Rotation paths and how fast each direction turns (degrees each step):
Each turn is a multiple of 5 degrees from 10 to 175, or 0.
Each row of a path follows its step; steps can be skipped.
Rotation 1:
step 0: -51 -11 -29 4 3 47 -12 -2 -7 -20 4 8 -28 16 29 14 14 -13 4 -2 28 -18 -13
 -8 19 2 -10 -20 -16 2 14 -13 7 1 -29 -15 -21 -1 1 4 24 18 -4 3 8 -28
 -10 6 3 -8 21 21 -10
step 4: 9 -17 -9 10 11 25 0 -13 -3 12 4 14 7 3 16 38 -4 -4 -7 -12 14 2 -18 -1 18
 -12 -17 -40 -6 14 16 42 8 -15 -19 -19 15 3 -15 -2 38 -14 -16 -19 -27 34
 12 17 10 -21 7 -9 21
step 10: 22 4 2 -1 -11 19 25 -11 41 23 -5 -28 -17 -2 1 -6 -17 -13 -1 -15 -12 7 36
 -8 -7 26 -24 -8 -23 -26 -15 9 -17 12 34 9 8 32 3 7 15 15 14 -13 1 33 20
 -9 25 6 3 16 -3
step 12: -17 8 -8 -12 -8 51 -48 -2 17 -29 -7 -3 7 -8 12 -25 46 1 6 2 13 5 -9 12
 -9 8 27 -11 -1 -5 -10 -31 36 4 -11 4 -5 4 22 23 3 -28 5 -9 -6 -2 -3 12
 0 -2 2 -11 22
step 14: 0 3 30 26 -10 9 46 1 25 9 3 -13 -38 -22 -36 -10 10 14 6 0 33 -3 -20 11 9
 -13 15 26 1 -8 -2 10 -22 -7 19 -11 0 17 5 9 2 9 3 8 25 18 -9 -20 -17 18
 -13 24 3
step 15: -13 -8 -20 -3 -11 26 -5 -40 -20 -1 -21 -6 -16 -23 23 24 -22 26 27 -31 22
 19 -21 5 3 11 -29 -19 11 -15 -8 -12 15 40 -18 1 -14 -12 9 13 -1 -8 -2 6
 -1 -2 -23 -14 15 7 16 1 13
step 27: -25 43 -31 19 -13 28 -17 -33 10 -19 -12 26 3 -18 8 12 -1 -12 -21 -9 7 -9
 -29 12 0 -14 -8 -2 23 28 -3 8 18 26 14 -3 6 -6 -1 7 -9 -41 -15 -8 -3 17
 4 7 -13 -17 1 0 23
step 29: 22 -24 30 -6 -15 18 -3 7 44 21 10 -3 -12 8 -27 26 -22 -9 -16 9 -9 0 8 -4
 -2 -5 15 -1 -8 -19 -10 4 -36 24 19 -5 16 -4 2 24 -15 29 -11 -9 43 25
 -15 0 11 -10 -5 10 -2
step 38: -64 -36 0 -22 6 7 -13 -20 6 8 0 -14 -2 5 -17 10 -21 -3 19 -5 31 -6 0 12
 19 10 -16 -29 24 13 12 -5 22 -7 -28 -12 27 3 -20 1 -12 -20 -17 -13 12
 15 0 12 7 -17 11 17 -2
step 39: 4 9 -11 -11 -5 10 -4 -6 -28 0 22 -1 10 -10 -6 18 21 -31 0 -4 4 5 -22 -21
 5 -19 23 21 29 28 14 -19 15 23 26 -24 1 8 -3 6 34 -14 2 4 -22 -4 37 -6
 -6 -18 -41 -24 -7
Speeds:
-3 0 -2 -7 0 10 2 -5 5 -3 -9 7 -4 6 5 1 -10 1 2 3 1 -8 4 -5 10 6 3 -2 0
 2 -1 6 0 -5 2 4 4 8 5 -2 0 0 -6 -2 1 7 -8 7 -5 5 -3 -2 5 | 170
-5 12 -10 2 -1 0 11 -1 -1 -2 1 6 0 8 3 0 3 3 -1 6 -1 -4 -6 4 -3 -3 1 -7
 -3 -6 -2 8 -5 -4 -2 2 -4 1 -2 0 5 -2 0 6 4 5 6 -11 2 0 1 11 2 | 80
2 9 1 -1 0 6 6 -6 -2 2 2 -9 -4 0 -1 -5 3 0 1 4 3 -6 7 -6 5 0 -5 -6 9 9 1
 1 -7 -1 0 2 0 -7 -7 4 2 3 13 -6 6 -2 4 3 -5 1 -5 -1 -9 | 100
-12 -1 1 0 3 -3 -1 -1 -3 1 3 -2 -4 0 -2 -8 3 4 5 3 -4 5 -7 -2 7 6 16 4
 -1 0 3 4 3 -6 1 4 -5 4 -3 -2 -8 4 8 -2 9 -4 -1 3 -3 -6 9 -1 3 | 60
-10 0 4 7 -3 -3 1 3 9 -7 3 4 1 4 5 -4 -3 3 -2 -2 -3 -2 -3 -4 -7 -5 -4 6
 7 4 1 0 -8 5 -7 -5 -1 0 0 -2 5 0 -9 -5 8 1 -2 10 -6 -9 3 5 -5 | 160
2 5 0 0 7 4 -3 0 10 0 -14 -4 8 -4 1 -9 4 -2 0 2 -1 -2 2 8 3 1 0 0 1 -6
 -5 8 -6 9 5 -10 -5 -5 5 -2 -7 4 1 2 3 -1 2 2 3 -6 -1 -2 7 | 20
-1 1 5 -3 9 4 0 3 4 -3 8 -8 -7 3 -2 -6 3 -1 -3 -2 4 -1 -3 9 -1 4 -2 -3 2
 4 2 2 -1 -6 4 3 -6 2 15 -2 8 2 -4 11 -6 -5 2 5 -3 6 3 3 -4 | 155
Rotation 2:
step 0: 3 23 -5 11 20 -5 -1 -22 -7 -9 -24 26 -2 -32 13 4 -30 18 -8 -17 -8 16 -24
 -17 -1 3 25 -11 -2 -33 -3 -8 18 29 -20 -11 4 13 -11 -18 19 -17 -10 -15
 -14 12 -28 12 -18 -4 -7 5 -5
step 3: 13 3 -38 -10 8 7 -13 16 16 -10 9 -4 5 21 -2 -17 -7 12 -16 2 -1 -13 1 9
 15 25 21 -27 -2 -18 -1 -15 7 9 -15 -36 -42 -32 29 -16 -3 17 3 13 3 -7 7
 -23 15 -2 13 7 -14
step 7: -6 16 -1 15 -8 -14 39 -7 -1 -35 11 9 -17 -42 -7 7 -18 23 -19 10 2 -5 12
 11 -5 21 33 -7 -26 4 23 6 15 24 -21 -4 22 0 -23 12 7 -3 6 7 -4 2 15 5 6
 4 -16 1 -19
step 14: -20 -14 -13 4 -13 -22 12 -1 0 -12 1 4 4 6 -12 31 -34 -6 -9 19 18 -17 25
 27 -3 -19 24 -23 -6 -8 -2 7 -7 22 7 1 -3 42 -10 1 6 -13 -10 12 9 7 -8
 24 15 -11 -2 -32 -26
step 15: 0 11 -10 17 -4 8 24 -8 -10 -33 31 -12 11 -28 -13 4 -22 -8 -11 -32 -2 1
 32 12 -15 -15 13 -15 -14 -4 -3 -9 19 13 -5 19 8 7 -12 -39 -5 -25 12 -2
 0 0 -12 -20 -14 -31 -10 -6 7
step 18: 7 -7 -12 -19 -5 -2 -22 -34 2 -14 -13 9 -4 -3 -2 -16 -42 -3 16 8 -7 25 -7
 -13 7 21 17 -10 15 -26 -12 -8 4 14 7 4 -27 -8 -4 -37 5 5 7 -5 10 22 -13
 5 6 39 18 28 -1
step 23: 2 4 12 -6 -10 -2 -8 3 0 -3 23 15 8 -1 -15 -1 -1 4 -6 0 12 -11 26 13 6
 -23 37 9 -4 -13 37 -1 23 2 0 21 62 10 12 -15 -15 -1 -2 0 9 -11 -23 -6
 -11 -26 -13 7 -22
step 24: 10 -14 7 16 -7 9 -2 2 3 -2 -11 15 4 1 14 -2 -13 -2 -40 1 6 -4 27 10 14
 32 18 -36 10 17 26 -13 8 33 4 18 22 8 -11 -25 1 4 19 -17 6 -30 14 9 -23
 4 -8 -20 2
step 32: -16 -17 13 12 1 -6 11 -13 11 -16 -12 11 -10 -32 5 -3 -13 16 -20 6 -4 -8
 9 6 -2 -10 13 -27 -17 -6 2 -10 -25 39 -43 -6 22 21 -1 -35 -1 23 7 6 6 2
 -20 22 -6 -2 -15 -9 -15
step 33: 12 -18 -21 30 2 15 -3 -9 -13 -6 -5 4 15 -25 -19 -6 -14 9 -13 -21 -1 -11
 13 11 7 -22 10 -17 -9 -8 -27 -17 -1 12 35 11 16 8 -17 -17 5 -5 24 -12
 -4 -3 -46 6 -18 30 8 17 -11
Speeds:
-8 0 1 1 0 3 -4 -2 -5 4 -4 4 -4 -12 1 -6 -2 -3 -5 1 -4 -9 1 -2 0 -10 -2
 9 7 -4 1 0 11 -2 14 -9 1 -5 2 1 3 -4 1 -1 -3 -2 -2 -3 5 -6 -2 -3 -1 | 175
5 -2 2 2 8 3 1 1 -3 7 0 -6 7 3 -8 5 -5 -2 -3 -4 -6 -5 -4 -3 0 6 6 -3 2
 -1 0 5 -5 -2 7 -8 -6 7 -2 8 6 6 -5 -3 2 -4 -6 0 -6 -10 -3 5 -8 | 130
-2 2 -4 12 1 9 -3 3 1 -3 -3 -5 6 3 0 -4 6 -4 1 -6 5 -2 -4 6 -3 -5 -4 2
 -1 -6 9 6 8 0 0 5 -2 5 -3 -6 6 13 -7 9 3 2 0 -2 1 2 3 3 3 | 60
-9 8 7 1 -5 -9 -1 1 0 5 -3 -4 4 0 2 6 0 7 -1 -5 -4 -2 0 -1 -5 -4 3 -7 6
 3 0 4 0 10 -3 4 -7 -7 -6 0 -3 2 2 3 -3 -3 -6 -6 5 -1 -9 9 8 | 145
-2 -4 -3 -5 -8 5 3 7 -4 8 -1 -1 -4 2 4 -5 -2 9 -6 1 7 -3 -6 6 5 8 1 7 12
 2 0 -5 -5 6 -4 8 -5 0 -2 -1 3 6 -1 2 -6 -1 4 5 0 -9 1 -4 -4 | 100
-2 -4 -2 3 -7 1 1 -2 -3 3 0 11 1 -6 -1 -2 8 5 -9 -5 3 3 -8 -12 0 3 3 -4
 -4 10 -2 0 1 -1 7 -3 -2 2 4 -13 -3 0 -4 2 7 0 -1 6 -5 2 0 10 -1 | 45
Rotation 3:
step 3: -11 -9 -3 -6 11 10 14 -11 3 2 5 -18 10 17 23 -3 -8 -11 -14 -20 34 -3 -26
 -12 11 -18 38 -31 20 -8 17 -25 13 24 -20 -35 -10 23 -3 -23 7 -4 14 -32
 1 -11 -15 -30 -6 4 3 -15 -11
step 10: -20 16 19 2 -31 4 20 43 4 14 17 -29 -7 9 26 -23 14 32 -3 21 20 18 5 5
 -17 4 -36 14 31 -22 11 10 6 8 -9 3 -1 8 -1 0 16 0 -23 -6 13 19 -14 15
 -1 0 5 -28 6
step 11: 18 -17 10 -6 -11 24 -1 28 -28 -5 -24 -6 7 1 0 32 20 8 -30 -2 23 2 3 -14
 -17 -6 -17 3 27 -12 31 -5 -28 15 -7 -17 -5 1 10 7 16 23 17 -9 16 -26
 -23 3 11 26 38 7 7
step 14: -25 16 -31 0 -26 6 16 18 7 -17 -7 -17 -9 -28 -22 -17 -4 13 -3 -5 20 -8 5
 13 14 1 -7 -22 22 -46 18 16 -2 18 -18 25 20 22 -13 -14 -15 -5 -35 28 4
 -3 -10 5 -17 2 0 5 6
step 15: 5 13 -4 -14 -17 -15 -10 -13 8 9 -19 -13 -4 13 -13 23 -7 16 0 -17 16 -6
 28 18 0 -6 13 -24 51 -18 12 31 -28 -19 -32 -8 11 9 22 -13 9 14 23 -11
 -15 6 4 24 4 22 18 9 -3
step 22: -6 -25 4 5 -11 -21 -7 -2 -16 -2 -11 -11 -1 -11 -3 7 14 -12 27 -11 31 14
 5 -17 27 -12 -33 13 19 -32 -7 -13 8 13 -10 -8 19 -22 -33 -23 6 -13 13 9
 -10 8 -12 -1 -13 -28 -12 6 -45
step 24: 8 -2 -19 -20 -3 -8 -14 31 6 -5 -6 -17 -3 24 -14 11 -38 -18 -25 22 -7 -37
 -32 -20 1 6 -3 10 18 -26 -24 -13 11 11 -12 -4 10 4 -27 -12 -9 -2 11 3 1
 26 -40 -12 -10 -13 -6 1 -3
step 33: 2 1 12 -5 -18 -11 34 11 -4 -3 1 -13 -5 36 -35 3 -2 -2 11 15 4 27 36 1 3
 -4 23 -11 17 -25 5 2 -17 3 -11 -23 12 -6 19 -13 24 -18 19 8 -22 9 4 8 4
 40 -14 24 27
step 35: -1 18 2 19 4 5 24 5 -11 34 22 -60 10 -2 5 1 3 -13 40 4 9 0 9 9 5 20 20 3
 -2 6 5 0 -9 16 8 9 4 11 14 -27 -14 -33 -11 6 1 -9 -35 -21 -7 0 -20 4 23
step 42: 2 -10 1 26 -12 21 -23 7 24 7 8 5 0 30 -3 -6 -26 -6 -13 16 35 -26 -19 1
 -11 21 21 -12 44 -7 -2 7 29 -14 -8 -1 11 7 -7 1 -10 8 10 -25 -8 23 -28
 -24 7 10 10 -28 9
Speeds:
-6 4 -3 -7 -2 8 -1 -9 4 -1 0 -2 -3 -1 5 -5 -2 -5 -6 -3 1 -3 2 1 6 8 1 -4
 12 -2 4 7 4 -3 1 0 -5 13 -1 -3 -6 1 -2 -7 3 4 12 -1 0 -6 -3 -3 3 | 65
-1 5 5 -6 2 -5 0 -5 0 -1 -2 -1 -1 0 -3 -8 -8 -1 -6 0 1 7 2 1 -13 -2 -1 3
 -3 5 -2 -1 -2 3 1 0 -13 2 -4 -12 3 -1 -4 -3 -5 4 1 2 2 11 8 -5 -8 | 140
0 5 -5 -2 0 0 -8 3 5 -6 3 5 1 5 -1 8 5 -4 -2 6 2 3 7 -1 -11 -1 -4 3 3 -4
 3 -2 5 -2 1 13 1 4 0 -2 3 -5 0 -1 11 -2 -7 0 8 -11 7 2 -2 | 25
1 -3 -10 4 7 -5 2 -2 7 3 -2 -11 3 3 -3 0 -3 2 8 -2 -2 0 4 -2 -2 -3 -6 -3
 -1 -3 11 2 -5 5 -4 10 -3 -2 3 2 -1 1 -2 1 2 1 13 -6 3 7 4 8 7 | 20
1 -8 6 5 2 -1 -9 -5 8 -4 4 5 1 3 -3 3 -4 -6 -12 6 -6 6 2 2 0 -5 6 -1 2
 -3 5 -8 -1 4 6 -7 3 3 1 5 4 -2 2 1 -8 7 1 -9 -3 1 -1 1 8 | 85
2 0 -3 1 -6 -5 1 -4 6 2 7 -6 5 0 -4 -3 12 4 0 -1 -6 -6 -8 1 -1 -3 12 3
 -4 -5 10 0 1 -4 1 -3 -4 -4 0 -8 5 2 0 3 7 9 -2 6 -1 -3 0 -10 2 | 160
1 12 5 -2 3 -9 1 5 -4 5 4 5 -9 0 8 3 -7 4 0 -2 1 3 -8 -3 2 3 2 -4 0 -1
 11 2 6 7 6 1 7 1 -4 -3 -6 1 0 7 5 2 -3 -9 -1 4 4 -5 3 | 100
2 3 2 0 3 -11 2 -3 4 -3 -9 1 -6 7 -6 -2 -6 6 8 4 0 -1 -5 -2 2 1 12 -1 8
 1 -5 -3 10 5 -5 0 -6 4 2 7 6 3 4 -8 3 0 -3 6 0 -3 -1 6 2 | 120
Rotation 4:
step 0: 7 -8 -26 0 18 -14 -10 0 -9 -19 33 9 -24 12 10 -31 -32 -9 -25 1 6 23 20
 -8 -9 6 20 -2 -26 36 7 -25 1 -2 19 15 3 -17 -37 -2 -1 -10 -35 -44 -12 4
 7 -3 -16 2 8 -17 7
step 4: -17 -14 10 22 20 -33 -2 3 27 27 -13 -1 -23 -11 14 -2 -2 7 -10 23 23 -11
 2 -4 -36 5 17 25 24 -6 -21 -6 22 12 -19 -12 11 -9 2 -3 -4 35 5 10 -8
 -27 26 38 13 -24 5 -25 -6
step 8: -2 -14 -24 -10 31 24 15 -22 -13 -18 0 -1 -28 14 -5 -11 -8 -6 -8 30 15
 -14 10 -5 -17 -8 -14 -2 -37 10 -5 21 -14 26 12 -9 -13 -5 0 -40 -5 -18
 -5 -14 -39 7 13 -17 6 -18 12 30 -26
step 9: 19 5 -8 1 17 22 -22 -10 16 -25 28 -8 -5 -24 -48 13 4 28 9 0 -8 11 9 20
 -14 19 9 -11 -5 3 24 1 -38 6 29 -9 -17 16 1 -2 -1 14 -37 -9 -17 -23 -2
 8 38 8 10 12 2
step 15: -11 -17 29 37 -3 10 -5 14 29 -14 -11 -3 -27 -17 10 18 20 -6 -7 5 -31 -8
 -5 9 -14 12 -8 26 8 -16 1 9 5 -22 16 2 8 28 -15 -4 4 -39 5 14 -9 -20 -3
 -34 40 6 -7 5 36
step 17: 28 3 -2 12 -2 -18 10 -6 7 3 29 -18 4 14 -23 0 15 14 -27 17 -13 6 -1 37 1
 12 37 -17 -21 31 -19 12 -8 1 13 13 -27 20 -23 -22 0 -10 -28 -40 23 20
 10 1 -7 -7 12 -25 -14
step 19: 8 -10 -21 -12 12 -3 -22 44 -23 -30 -20 5 -13 3 -37 2 -11 13 -7 13 10 18
 5 -8 7 -27 -4 -10 18 -27 -1 -23 -29 27 14 1 -2 0 -24 15 -20 5 -24 1 15
 12 -14 -4 -5 -2 -37 29 17
step 22: 25 32 17 -11 10 7 -6 -17 0 10 20 -26 11 -15 19 -8 11 5 4 11 -19 12 -16
 -41 -10 -17 -23 1 -11 1 -12 2 41 -2 -11 5 -3 21 27 2 18 38 11 20 9 -3
 -37 -2 -4 33 19 -18 2
step 38: 37 -3 -41 12 -4 3 -18 -12 8 -15 28 -9 11 -2 -3 4 -11 1 -11 -2 12 -12 -20
 -40 17 -23 1 -1 13 -30 9 5 -1 -4 0 0 9 20 31 6 14 18 19 -4 2 42 -34 14
 36 9 13 15 13
step 41: -7 3 12 13 20 -16 15 -22 11 16 -1 -9 -13 -51 4 -10 -16 3 9 -5 -29 -23 16
 7 -10 -2 -11 -8 -25 -6 1 19 23 29 -6 43 -2 -14 -22 3 26 -7 7 21 -18 -34
 -5 -22 -17 -19 -14 9 -14
Speeds:
-1 -4 -8 -3 -3 3 1 1 -3 4 6 1 -1 4 -8 0 0 -7 1 2 -7 10 2 7 -1 7 -2 2 -9
 -1 4 -3 -4 -2 -3 -6 0 4 -6 -11 4 3 -5 -3 -3 9 8 -7 5 2 -8 2 -2 | 40
-1 -7 -9 2 -4 4 -1 3 2 8 -1 1 -2 1 -11 -2 4 -8 -3 -7 8 -6 -9 -3 -6 6 0 1
 11 7 -1 2 -4 -1 -2 1 -3 -1 -3 -1 10 2 3 7 1 -7 -3 -7 -3 -2 3 0 6 | 130
-2 -2 -2 -2 2 6 -4 -1 0 0 7 -1 -5 0 -1 2 9 -2 -3 4 8 -1 7 -1 6 -7 3 -3 3
 -3 0 2 0 -6 -3 -15 4 -8 5 1 -3 -8 -3 5 -5 0 -7 -5 10 1 3 10 -2 | 60
8 1 -10 3 5 1 6 5 -6 -1 0 8 11 -1 8 -3 -1 -7 -5 3 3 -4 2 2 -4 -5 -3 4 -6
 2 4 2 -3 -8 2 4 1 -9 1 2 -1 -1 0 -2 5 -7 0 4 2 3 -12 5 8 | 55
7 4 -5 -6 -1 -4 1 -5 5 -3 -4 2 1 5 9 0 -6 1 3 -3 5 9 3 3 -9 -4 -3 3 0 1
 -6 1 5 -1 -3 -6 3 9 9 4 5 -2 2 1 -1 3 1 -10 5 -6 3 -1 13 | 45
0 0 1 -3 4 4 5 -9 -8 -5 -2 -3 0 6 -3 8 -3 5 -4 -6 4 3 -6 7 -5 1 -7 -12 2
 -2 -4 3 2 4 -3 6 5 -11 -7 -1 -4 -2 0 9 1 2 -1 -3 5 -4 -7 -5 -2 | 65
-1 5 1 0 -5 -6 -4 2 -10 -1 -5 2 1 6 0 -6 3 -4 -10 0 4 5 7 14 -7 6 6 -5 5
 3 3 -3 5 -4 -2 -4 3 1 -5 7 -4 9 1 -2 -4 0 -4 4 -5 5 6 1 -2 | 110
12 8 5 5 2 -4 0 7 -1 -2 4 8 2 -2 -9 6 5 5 1 -2 3 0 -6 -3 2 4 -3 -8 3 0 7
 6 -3 -5 3 -7 3 9 2 4 2 -5 9 -2 -6 4 2 0 0 2 -6 -4 0 | 175
